In the data rows, the value 128 means zero.
Here is a table of points, one per row:
(96, 93, 150, 161, 179, 170, 104, 122, 127, 144, 173, 120, 255, 203, 109, 113, 149, 86, 156, 115, 165, 180, 94, 112, 165, 130, 125, 116, 113, 108, 143, 109)
(153, 133, 112, 107, 127, 110, 117, 132, 127, 101, 121, 190, 116, 162, 94, 160, 121, 96, 111, 65, 140, 102, 115, 146, 100, 161, 103, 127, 108, 130, 113, 93)
(141, 142, 114, 107, 106, 98, 128, 123, 114, 92, 146, 118, 150, 151, 86, 103, 116, 127, 91, 140, 103, 99, 107, 115, 117, 107, 70, 126, 141, 139, 115, 249)
(116, 91, 198, 133, 108, 96, 125, 110, 120, 85, 132, 119, 121, 152, 118, 118, 115, 123, 115, 127, 98, 118, 124, 116, 75, 167, 108, 114, 128, 119, 116, 90)
(165, 100, 126, 116, 108, 148, 135, 109, 116, 126, 115, 103, 123, 149, 68, 201, 109, 143, 82, 129, 106, 137, 155, 148, 114, 94, 106, 192, 110, 163, 122, 134)
(136, 113, 104, 81, 103, 91, 119, 129, 118, 134, 121, 93, 99, 115, 178, 92, 112, 94, 106, 88, 155, 119, 67, 109, 107, 123, 128, 104, 103, 133, 105, 93)
(79, 142, 130, 111, 106, 137, 111, 124, 136, 110, 104, 107, 107, 137, 152, 159, 98, 103, 90, 112, 112, 139, 126, 116, 141, 111, 131, 152, 153, 111, 103, 104)
(179, 101, 98, 124, 134, 106, 120, 174, 94, 118, 107, 90, 180, 120, 154, 112, 117, 108, 137, 154, 105, 80, 160, 106, 178, 128, 169, 105, 116, 104, 109, 103)
(96, 97, 115, 174, 109, 151, 124, 129, 120, 94, 165, 132, 124, 103, 118, 100, 128, 182, 107, 81, 125, 176, 123, 91, 116, 111, 132, 93, 103, 112, 72, 163)
(119, 131, 139, 107, 238, 77, 135, 119, 122, 90, 71, 110, 112, 156, 66, 83, 114, 113, 170, 141, 112, 139, 124, 94, 94, 137, 110, 115, 129, 110, 130, 94)
(168, 140, 115, 154, 113, 131, 184, 171, 175, 129, 125, 115, 95, 107, 166, 116, 153, 125, 116, 114, 88, 183, 177, 165, 132, 106, 174, 89, 116, 135, 200, 192)
(133, 112, 118, 132, 116, 69, 127, 104, 119, 132, 101, 198, 144, 103, 196, 230, 130, 132, 159, 101, 122, 96, 128, 128, 123, 188, 110, 207, 100, 160, 126, 119)
(151, 113, 113, 139, 113, 112, 144, 143, 134, 127, 159, 135, 121, 120, 101, 124, 123, 145, 107, 107, 183, 119, 118, 134, 196, 152, 188, 156, 255, 111, 137, 104)
(171, 179, 108, 165, 121, 104, 187, 179, 154, 115, 122, 133, 145, 118, 125, 122, 142, 125, 95, 126, 118, 188, 183, 148, 111, 111, 189, 98, 111, 136, 197, 145)
(116, 128, 125, 128, 142, 128, 125, 117, 130, 136, 98, 151, 126, 151, 97, 159, 123, 123, 157, 127, 106, 125, 117, 107, 135, 187, 138, 134, 135, 255, 98, 116)
(88, 146, 125, 165, 94, 185, 141, 123, 106, 157, 145, 116, 115, 86, 100, 89, 127, 138, 131, 83, 89, 130, 139, 88, 126, 116, 74, 179, 101, 129, 188, 116)
(150, 106, 77, 128, 112, 121, 179, 120, 131, 111, 77, 136, 181, 115, 123, 94, 122, 125, 126, 195, 149, 96, 105, 106, 203, 117, 127, 98, 123, 88, 123, 91)
(186, 145, 115, 126, 129, 179, 105, 135, 104, 87, 95, 124, 109, 121, 142, 184, 130, 185, 83, 98, 106, 89, 117, 98, 104, 102, 146, 147, 108, 126, 182, 132)
(116, 138, 109, 188, 255, 170, 117, 111, 109, 252, 148, 118, 183, 245, 118, 110, 126, 131, 137, 158, 152, 160, 112, 125, 138, 116, 114, 127, 111, 85, 114, 132)
(94, 112, 117, 135, 120, 86, 107, 90, 135, 132, 128, 122, 116, 116, 138, 124, 121, 133, 107, 109, 144, 120, 152, 116, 110, 98, 117, 74, 215, 126, 118, 102)
(149, 158, 112, 126, 115, 110, 164, 163, 179, 118, 85, 95, 157, 101, 162, 123, 183, 136, 141, 100, 108, 198, 79, 181, 111, 122, 151, 110, 129, 125, 152, 212)
(125, 110, 131, 113, 107, 194, 112, 133, 126, 97, 147, 140, 102, 102, 139, 164, 110, 115, 221, 209, 221, 174, 155, 157, 111, 123, 80, 121, 106, 142, 162, 95)
(71, 125, 105, 99, 132, 117, 128, 146, 106, 111, 113, 197, 105, 135, 158, 139, 117, 104, 127, 134, 81, 117, 110, 143, 104, 172, 111, 139, 141, 129, 123, 119)
(100, 136, 125, 118, 132, 111, 106, 145, 109, 169, 182, 119, 160, 73, 99, 120, 115, 154, 147, 208, 196, 115, 103, 105, 93, 118, 107, 137, 114, 144, 148, 187)
(134, 111, 134, 118, 255, 155, 127, 122, 138, 179, 169, 124, 100, 106, 113, 102, 120, 236, 103, 123, 150, 151, 114, 136, 114, 122, 105, 94, 118, 130, 99, 152)
(101, 132, 129, 96, 127, 182, 139, 99, 154, 126, 150, 103, 98, 106, 143, 156, 118, 75, 204, 119, 98, 81, 161, 117, 129, 97, 114, 188, 113, 138, 145, 112)
(123, 128, 209, 114, 135, 126, 107, 136, 135, 156, 118, 173, 107, 113, 154, 196, 144, 87, 77, 128, 84, 141, 108, 88, 117, 180, 112, 193, 133, 126, 115, 117)
(154, 182, 111, 164, 120, 111, 118, 157, 242, 113, 118, 142, 164, 88, 154, 84, 122, 104, 103, 122, 99, 135, 123, 209, 106, 102, 194, 109, 113, 129, 161, 133)
(196, 138, 106, 83, 123, 118, 100, 122, 104, 110, 130, 125, 197, 116, 154, 115, 121, 124, 143, 127, 88, 123, 206, 116, 162, 139, 151, 113, 123, 111, 90, 108)
(116, 114, 91, 84, 100, 131, 153, 111, 122, 187, 128, 133, 100, 126, 76, 101, 137, 85, 109, 175, 153, 115, 121, 101, 98, 172, 131, 87, 108, 120, 110, 151)
(120, 122, 116, 106, 89, 211, 114, 120, 132, 164, 184, 104, 106, 146, 113, 178, 137, 244, 178, 178, 92, 136, 82, 101, 99, 125, 126, 148, 122, 80, 151, 96)
(142, 128, 115, 197, 110, 154, 133, 87, 106, 123, 162, 119, 94, 96, 117, 114, 90, 133, 125, 91, 150, 114, 103, 135, 172, 109, 150, 94, 228, 106, 95, 114)
(112, 107, 133, 104, 107, 124, 85, 113, 113, 116, 98, 109, 97, 123, 135, 135, 143, 140, 110, 103, 192, 93, 163, 109, 153, 102, 135, 134, 190, 109, 124, 130)
(102, 132, 97, 140, 106, 115, 108, 110, 130, 116, 119, 140, 97, 181, 93, 124, 112, 116, 115, 162, 103, 101, 111, 131, 126, 208, 108, 138, 117, 135, 125, 196)
(151, 155, 110, 168, 107, 137, 160, 167, 141, 108, 120, 109, 111, 123, 174, 73, 188, 116, 100, 111, 124, 126, 171, 159, 101, 111, 154, 131, 97, 131, 135, 91)
(109, 129, 113, 116, 115, 123, 87, 150, 107, 128, 96, 115, 111, 77, 74, 122, 120, 102, 119, 126, 122, 128, 114, 193, 157, 122, 115, 90, 107, 131, 100, 86)
(97, 100, 141, 112, 154, 128, 132, 85, 106, 107, 166, 110, 135, 97, 113, 120, 116, 106, 181, 196, 179, 118, 116, 194, 100, 118, 138, 163, 109, 137, 139, 176)
(144, 127, 102, 113, 123, 79, 96, 124, 130, 116, 126, 146, 92, 140, 136, 106, 133, 117, 197, 149, 101, 139, 142, 93, 132, 101, 106, 169, 114, 148, 102, 98)
(92, 149, 123, 97, 117, 124, 152, 152, 117, 123, 132, 105, 117, 116, 153, 176, 116, 152, 120, 86, 189, 105, 164, 108, 120, 103, 119, 121, 159, 121, 101, 120)
(106, 140, 229, 128, 110, 99, 124, 113, 124, 90, 153, 144, 155, 151, 108, 132, 136, 125, 109, 124, 149, 111, 80, 136, 232, 102, 167, 108, 102, 90, 103, 115)
(153, 166, 121, 189, 102, 137, 172, 130, 132, 117, 118, 119, 105, 105, 187, 108, 219, 127, 124, 109, 102, 152, 182, 170, 125, 117, 137, 103, 104, 136, 160, 157)
(129, 125, 255, 111, 82, 121, 129, 128, 131, 234, 105, 176, 143, 226, 170, 95, 106, 138, 141, 123, 115, 105, 124, 129, 130, 150, 106, 133, 124, 104, 126, 129)
These points spread out most along one direction. Take the direction at right angles to it along which they spread out most. Go by this last direction. For each point below, how far along it does it lie, from 0 to 99? 50 is the average, and the first point above lies past it. One standard deviation of the points above along it is 16.
(154, 182, 111, 164, 120, 111, 118, 157, 242, 113, 118, 142, 164, 88, 154, 84, 122, 104, 103, 122, 99, 135, 123, 209, 106, 102, 194, 109, 113, 129, 161, 133) 57
(171, 179, 108, 165, 121, 104, 187, 179, 154, 115, 122, 133, 145, 118, 125, 122, 142, 125, 95, 126, 118, 188, 183, 148, 111, 111, 189, 98, 111, 136, 197, 145) 60
(153, 166, 121, 189, 102, 137, 172, 130, 132, 117, 118, 119, 105, 105, 187, 108, 219, 127, 124, 109, 102, 152, 182, 170, 125, 117, 137, 103, 104, 136, 160, 157) 52
(129, 125, 255, 111, 82, 121, 129, 128, 131, 234, 105, 176, 143, 226, 170, 95, 106, 138, 141, 123, 115, 105, 124, 129, 130, 150, 106, 133, 124, 104, 126, 129) 51
(96, 97, 115, 174, 109, 151, 124, 129, 120, 94, 165, 132, 124, 103, 118, 100, 128, 182, 107, 81, 125, 176, 123, 91, 116, 111, 132, 93, 103, 112, 72, 163) 61
(106, 140, 229, 128, 110, 99, 124, 113, 124, 90, 153, 144, 155, 151, 108, 132, 136, 125, 109, 124, 149, 111, 80, 136, 232, 102, 167, 108, 102, 90, 103, 115) 55
(79, 142, 130, 111, 106, 137, 111, 124, 136, 110, 104, 107, 107, 137, 152, 159, 98, 103, 90, 112, 112, 139, 126, 116, 141, 111, 131, 152, 153, 111, 103, 104) 35
(96, 93, 150, 161, 179, 170, 104, 122, 127, 144, 173, 120, 255, 203, 109, 113, 149, 86, 156, 115, 165, 180, 94, 112, 165, 130, 125, 116, 113, 108, 143, 109) 87
(134, 111, 134, 118, 255, 155, 127, 122, 138, 179, 169, 124, 100, 106, 113, 102, 120, 236, 103, 123, 150, 151, 114, 136, 114, 122, 105, 94, 118, 130, 99, 152) 82
(165, 100, 126, 116, 108, 148, 135, 109, 116, 126, 115, 103, 123, 149, 68, 201, 109, 143, 82, 129, 106, 137, 155, 148, 114, 94, 106, 192, 110, 163, 122, 134) 38
